In the data rows, 128 means zero.
Some points:
[148 105  80 123 141 157 117 144 135 117 179 136 162 152 143 118 114  84
 126 106 142 132 131 147 143 129 142 136 141 145 201 136 151 108 143 133
 124  93 103 143 150 102  95  83 149 124 119 115]
[195 125 156 157 125 148 101 110 129 130  68 131 171  77  52 136  98 122
 166 135 117 102 113 113 133 108 129 146 130 100  90 128 106 133 136 117
 211 137 119 129 108 146 108 141 122  84 127 144]
[124 140 103  88 110 129 127 132  92 146 100 161 160 154 123 125  94 148
 106 143 136 111 112 146 107 123 113 112 149 118 118 118  97 132 136 129
 169 126 100 122  89 124 139 165 150 117 116 120]
[124 164 121 112 121  97  82 175 101 110 133  85 144 114 155 119 109 160
 115 106 138 119 154 124 121 125 129  97 142 131 157 150 134  95 160 123
 116 134 192 107 129 134 102  90 123  94 154 114]
[149 117  99 118 135 153 124 158 155 113 172 119  54 114  95 123  89 155
 127 153 136 120  78 113 129 135 121 160 120 132 164 138 103 131 117 121
 110 165 109 111 102 132 128 142 170  96 136 125]
[145 116 105 168 120 173 125  93 129 143 178 127 127 158 100  84 137 114
 138 155 113 136 180  87 116 132 104  93 144 132 145 142 114 131 114 126
 136 104 127 147 131 179 105 159 135 137 183 128]
[143 117 138 169 126  91 125 125 137 110 135 134 144 155 124 149  97 172
  66 143 112 129 155 157 123 116 184 125 117 154 106  75 132 139 114 116
 157 124 130 155 143 100 128 140 128 116 146 128]
[138 129 145 138 140 139 135 141 120 122 145 101 149 110 152 126 141 110
 162  90  99 113 119 152 129 133 153 122  91 106 191 129 117  95  86 111
 160 164 122 139 104 120 148 133 111 130  99  80]
[157 110 102 105 127 141 116 116 153 148 159 105 169 138 142 140 142 142
 153 167 116 153 130 117 153 150 126 104 102 142 121 143 147 154 150 130
 111 131 166 105 102  95 157 163 134 146 128 151]
[177 118  86  86 145 124 138 110 133  92  97 108 163 138 105  95 130 148
 117 114 109 141 119 123 120  85 132 168 197 110  61 166 137 146  78 103
 122 135 153 105 133 135 133 117 125 101 155 127]
[137 131  96 169 144  93 125 121 156  67 130 150 136 145  92 101  77 168
 153 131 149 141 131 118 131 111 111 144 114 115 138 113 144 133 133 107
 107  87  84 117 108 128 117 135 129 142 131 144]
[114 163 120 157 135 178 117 123 131 101 127 139 149 139 160 113 126  96
 133 112 153 116 116 113 155  98 135 143 118 160 152 105  95 113 129 153
 132 133 174 123 129 188 140 125 142 152 143 161]
[139  86 160 100 134 151 141 107 128 139 115  99 104 132 150 165 146 126
 136 115 168 140 125 137  94 137 103 126 146 127 106  91 125 121 174 109
 142 121 150 147  99 132 120 139 170 135 128 118]
[133 161  44 121  85 139  88 148 144 112 107 134 142 135 148 146 157 143
 127  64 140 132 135  93 157 143 146 162 137  99 135 136 124 123 116 131
  99 131 136 178 132 111 112 137 139 164 142 117]
[128 147 140 137 121 117 137 148 114 117 182 158 134 147 104 127 147 159
 110  95 125 138 163 158 138 134 116 112 138 141  87 115 173 133 142  60
 152 162 127 128 167 127 115 137 114 140 122 124]
[108 122 183 124 135 118 106 124 150 131 117 157 115 167 148 126 164 128
 157 120 134 111 115 151  92 136 147 118  89 132 125 170 133 154 142 161
 161 131  93 157 140 140 141 114 124 118 126 147]
[139 138 124 123 131 127 146 157 122 130 124 108 117 127 144 145 187 100
 171 169 128 182 153 110 136 135 164  60 125 149 115 100 121 139 151 120
 112 131  76 150 139 127 148 147 154  64 115 127]
[162 177 147 122 138 128 116 102 118 117 131 124  95 119 147 126  87 121
 155 134 147 138 119 107 121 213 125 149 136 126 158 123 128 147 160 167
 180 129 133 127 133 132 119  87 133 154 119 106]
[ 95 121 161 144  90 112 138 159 167 141 110 109 158 166  55 141 117 117
 153 144 141 141  89 117 130 130 145 158 117 100 128 119 120 115 144  95
 183 130 125  86 118 163 164 115 103 154 149 119]
[121 157 145 126 155 116 110 128 121 150 152 133 109 139 134 197 132 114
 157 134 196 124 131 154 110 110 155 147 155 108 136 131 146 116 102 133
 128 120 137  98 144 116 132 136 139 131 125 133]
[136 127 147 130 125 160 139 167  90 151 108 121 159 145 108 144 118 161
 132 148 105 120 129 115 107 137 134 198 138 102 196 120 115  85 153 168
 136  86 125 160 110 135 132 128 117 133 102 130]
[ 98 147 152 130 141 135  99 123 167 142  97  82 143  92  87 117 116 145
 147 137 137 142 169 146 130 138  95 158 135 147 149 108 156 108 117 125
 150 106 118 156 144 150 176 144 174 147 118  94]
[136 124 143  95 133 133  85 147 125  97 113 102 192 144 110 103 111 138
 128  97 127 126 125 136 140  98 118 197  95  77  97  79  54 131  95 136
  94 108 171 107 151 128  90 134 104 136 127 135]
[100 146 141 128 153 122 139 125 150 174 101  90 164 142  78 123 151 125
  90 115 163 117 103 131 129 121 129  80 126 132 126 128 140 116 108 134
 137 179 128 130 158 153  93 136  95 132  59 178]
[128 172 152 157 151 114 134 154 119 155 149 141 147 151 136 177 142 123
 150 110  90 134  95 145 134 127 102 133 128 118 141 145 115 120 128 134
 109 113 142 152 106 134 111  78 162 103 141 131]
[100 110  76 175 171 147 163 157 166 129 110 145  91 112 120 118  78 114
  94 117 101 141 180 138 138 160 103 128 122 105 118 123  93 112 158 120
 155  91 164 123 133 123 156 139 136 124 130 116]
[ 79 123  95 115 117 124 150 123 108 153 138 142 132 105 115 104 139  84
 156  92 126 152 124  77  93  94 136 102  97 176 124 122 127  82 106 144
 177 165 139 128 119 119 126 114 150 135 122 167]
[133 111 107 127 136 101 105 112 108 140 127 130 118 119 102 149 171  97
 123 147 104  90 183 133 144 165 118 127 146 116 146 153 123 123 142 135
 114 130 120 111  82 126 119 139 135 137 160 147]
[102 119 109 148 142 118  92 114 126 134 153 120 155 102 132 134 104 130
 115 110 133 120 100  90 122 138 134 140 139  95 159 137 106 121 157 122
 127  95 146 156 111 151 153 124 122  84  48 103]
[132 105 120  99 130 134 143 156 135  83 155 143 122  96 138 166  96 135
 130 145 118 138 120 148 141 155 143 115 160 147  90 154 118 127  95 147
 115  98 132 165 102 176 106 152 102 163 135 120]
[107 130 168 153 100  98 112 144 131 126  97 110 143 135 149  86 106  88
 153 151 114 132 114 144 108 126 138 147 166 108 113 100 184 136 134  78
 112 163 129 138 116 139 109 180 128 116 141 174]
[176 115 109 131  96 117 107 131  86 128 119 111 117 114 127 139 119 133
 129 117 141 106  96 141 105 154 112  97 124 142 112 116 102 152  98 104
  93 104 125 139 141 115 168  73 105 152 135 159]
[102 133 139 142 141 117 143 103 153 175 100 155 150 141 145 120 119 167
 147 137 148 141 171 132 139 145 151 117 124 187 117 126 176 123 147  92
  85 159  95 103 134 143 106 133  99  92 154  83]
[140 138 219 127 140 157 127 159 108 140 133 118 123 134 130 112 110 132
 112 135 158 106 113 116 155  77 118 141 118  92  58 142 142 106 134 148
 144 152 107 136 114 104 134 129 132 129 100 136]
[139 150 128 165 118 119 122 130 150 163 157 124 121  92  97 101 156 134
 156  84 132 158 140 142  95  95 140 121 144 198 156 154  68 120 163 193
 104 157 112 127 114 131 117 142 144 137  97 138]
[104 136 117 150 140 150 132 134 164 129 151 142 130  48 137  93 183 135
  88 164 112 136 145 123 129 155 144 159 135 118 135 122 112 138 178  84
 155  78 124 115 140 105  85 107 142 166 125 114]
[144 138 176  92 121 110 125 112 101 132  94 181 108 133 114 139 106 115
  92 133 109 171 116 144 121  87 111 131 101 120 124 165 119 123 136  71
 120 148 140 167 130 119 148 146  82 152 125 126]
[145 139  66 112 138 109 142 139 129  71 156 131 146 141 177 149 160 124
 116 171 154 129 136 123  99 107  90 141 129 158  94 134 134 139 162 132
  98 166 118 177 128 107 131 131  84 122 189  68]
[ 98 106 166 155 147 141 126 146  78 109 103  97 158 133 111 120 136 143
 112 101 143 156 113 110 132 120 127 121 130 166 144 146 141 149 109 169
 123 130 138 127 137 102 121 165 139 127 140 105]
[154 110 180 108 113  94 144 143 137 169 109 175 113 102  93 108 168 138
 140 142 126  84  90 151 146 101 106  97 132 113 130  87 148 144 109 165
 149 131 190 147 121 111 132 123 125  99 115 120]
[163 135 106 157 114 102 102 133 116 166 112  92  85 148 187 107 169 139
 122 145 134 167 136 166 116 120 123 124 108 155 123 158 136 135 106 148
 171 100 133 136 111 125 123 123 114 108 125 132]
[103 127 164 131 135 110 136 112 116 190 136  75 106 120 130 141  98 126
 166 104 110  88  84 119 149  88 137 111 142 131 122 130 112 117 187 132
 162  99  84 157 159 129 124 150 136 142 119 143]
[126 141  84 162 111 115 130 122 105 114 124 113 109 138 141 162 138 129
 130 152  79 101 104 129 105 101 112 146  89 103 100 125 165 138 125 139
  96 134 137  95 127 137 115 113 133 140  99  95]
[ 88 130 145 129  83 132 161 112 105 100 108 106 142 160 120 141 104 142
 153 142 153 113 152 141 124  89 111 142 120 114 107 155 109 166  91 112
 117 169 188 152 140  86  86 109 127 117  91 144]
[129 138 146 100  96 121 155 110 148 101 131 145 143  97 177 167  95 116
  99 130 106 131 127 119 122 120  94 143 128 135 115 141 131 117 103 148
 109  88  84 119 148 118 143 147  98  80 144 136]
[114 111 112 121 130 155 107 125 131 108 136 113 120 132 125 148 136 146
 139 144 101 145 151 138 149 114  96 164 176 113 132 101 123 152 128 123
 167 154 102 119  99 151 140 103  83 107 148 157]
There is one direction along which these points spread out most. Take the direction at right angles to it along which they spread out most. Go by this last direction. Where along it does each point below lie, from 0 to 99? 50 is the average, and the first point above lies past it. One standard deviation of the points above along it is 16.
[114 163 120 157 135 178 117 123 131 101 127 139 149 139 160 113 126  96
 133 112 153 116 116 113 155  98 135 143 118 160 152 105  95 113 129 153
 132 133 174 123 129 188 140 125 142 152 143 161] 59
[139 138 124 123 131 127 146 157 122 130 124 108 117 127 144 145 187 100
 171 169 128 182 153 110 136 135 164  60 125 149 115 100 121 139 151 120
 112 131  76 150 139 127 148 147 154  64 115 127] 66
[145 139  66 112 138 109 142 139 129  71 156 131 146 141 177 149 160 124
 116 171 154 129 136 123  99 107  90 141 129 158  94 134 134 139 162 132
  98 166 118 177 128 107 131 131  84 122 189  68] 21
[136 124 143  95 133 133  85 147 125  97 113 102 192 144 110 103 111 138
 128  97 127 126 125 136 140  98 118 197  95  77  97  79  54 131  95 136
  94 108 171 107 151 128  90 134 104 136 127 135] 18
[103 127 164 131 135 110 136 112 116 190 136  75 106 120 130 141  98 126
 166 104 110  88  84 119 149  88 137 111 142 131 122 130 112 117 187 132
 162  99  84 157 159 129 124 150 136 142 119 143] 78
[128 172 152 157 151 114 134 154 119 155 149 141 147 151 136 177 142 123
 150 110  90 134  95 145 134 127 102 133 128 118 141 145 115 120 128 134
 109 113 142 152 106 134 111  78 162 103 141 131] 59
[ 98 106 166 155 147 141 126 146  78 109 103  97 158 133 111 120 136 143
 112 101 143 156 113 110 132 120 127 121 130 166 144 146 141 149 109 169
 123 130 138 127 137 102 121 165 139 127 140 105] 52
[107 130 168 153 100  98 112 144 131 126  97 110 143 135 149  86 106  88
 153 151 114 132 114 144 108 126 138 147 166 108 113 100 184 136 134  78
 112 163 129 138 116 139 109 180 128 116 141 174] 38
[139  86 160 100 134 151 141 107 128 139 115  99 104 132 150 165 146 126
 136 115 168 140 125 137  94 137 103 126 146 127 106  91 125 121 174 109
 142 121 150 147  99 132 120 139 170 135 128 118] 57
[108 122 183 124 135 118 106 124 150 131 117 157 115 167 148 126 164 128
 157 120 134 111 115 151  92 136 147 118  89 132 125 170 133 154 142 161
 161 131  93 157 140 140 141 114 124 118 126 147] 65
[100 146 141 128 153 122 139 125 150 174 101  90 164 142  78 123 151 125
  90 115 163 117 103 131 129 121 129  80 126 132 126 128 140 116 108 134
 137 179 128 130 158 153  93 136  95 132  59 178] 60
[137 131  96 169 144  93 125 121 156  67 130 150 136 145  92 101  77 168
 153 131 149 141 131 118 131 111 111 144 114 115 138 113 144 133 133 107
 107  87  84 117 108 128 117 135 129 142 131 144] 37
